0: [151 175 151 118  99 122 123 122 102 165 139 121 116 115]
1: [ 12 181  94 202 169 124 187 169 175 150 186 124 125 155]
2: [ 12 179  91 201 170 138 188 172 176 126 186 134 140 155]
3: [141 141 114 113 145 110 117 124 145 109 171 116 136 140]
4: [162 145 130 126 124  87 127 114  99 185  50 100 105 110]
5: [141 128 123 109 133 117 115 124 145 100 173 121 144 140]
6: [ 11  91 153 171  96 201 162 170 175  41 186 176 216 154]
7: [124 158 151 129  99 139 131 131 116 140 148 133 137 122]
8: [ 10  91 153 171  97 225 161 167 176  34 188 190 223 154]
9: [ 11  92 153 171  96 233 163 170 176  37 187 194 220 155]
10: [120 157 104 129 157 141 128 130 114 129 140 136 106 118]
11: [ 16  84 151 167  98 245 165 168 175  58 198 205 197 159]
12: [ 13  91 149 173 105 245 164 168 176  72 187 204 188 154]
13: [ 13 118 131 174 126 243 166 171 175  89 187 206 182 156]

[186 105 144  93 108 115 100 107  86 168  37 119 120 104] 4 0 7 10 5
[195  91 155  92  98 108  96 104  81 171  11 117 119 100] 4 0 7 10 5
[195 166 130 117 127  62 116 102  81 216  12  87  83 100] 4 0 10 7 3
[194  90 153  89  97 113  98 103  82 172  12 118 127 101] 4 0 7 10 5
[159 144  95 141 167  68 138 117 100 201  46  88  60 110] 4 10 0 7 3
[145 140  99 117 162 114 117 122 101 133 129 118  75 111] 10 3 0 5 7
[ 46 102 149 160 101 174 153 158 157  74 152 159 190 143] 6 8 12 9 11
[198 119 154  87  99 111  98 104  80 193  23 118  98 102] 4 0 7 10 3
[196  97 155 100  97 108 102 103  81 180  11 116 115 100] 4 0 7 10 5
[196 152  92 107 171  82 108 103  84 207  12  97  55  98] 4 0 10 7 3
[ 45  95  97 159 166 199 155 161 168  39 193 174 130 155] 13 12 11 6 8
[161 154 133 127 122 100 127 114  99 190  47 110 104 110] 4 0 7 10 3
[146 157 104 120 157 115 121 121 100 134 129 120  94 110] 10 0 3 7 5
[199 102 144 114 106  97 116 103  81 185  21 108  97 103] 4 0 7 10 3
[198  96 149 123 101  94 125 104  79 182  23 107  82 104] 4 0 7 10 3
[197  95 154 103  97 107 105 103  81 180  14 115 112 101] 4 0 7 10 5
[195 122 155 104  97 101 107 103  83 193  12 112  97  99] 4 0 7 10 3
[158 129 127 118 128 113 120 117  99 165  46 119  84 110] 4 0 10 7 3
[198  82 153  86 100 120  96 104  81 177  22 122 117 103] 4 0 7 10 5
[196 153  96 106 169  85 109 104  81 208  13 100  54 102] 4 0 10 7 3
[194 138 136 104 118  94 108 105  81 196  12 107  78  99] 4 0 10 7 3
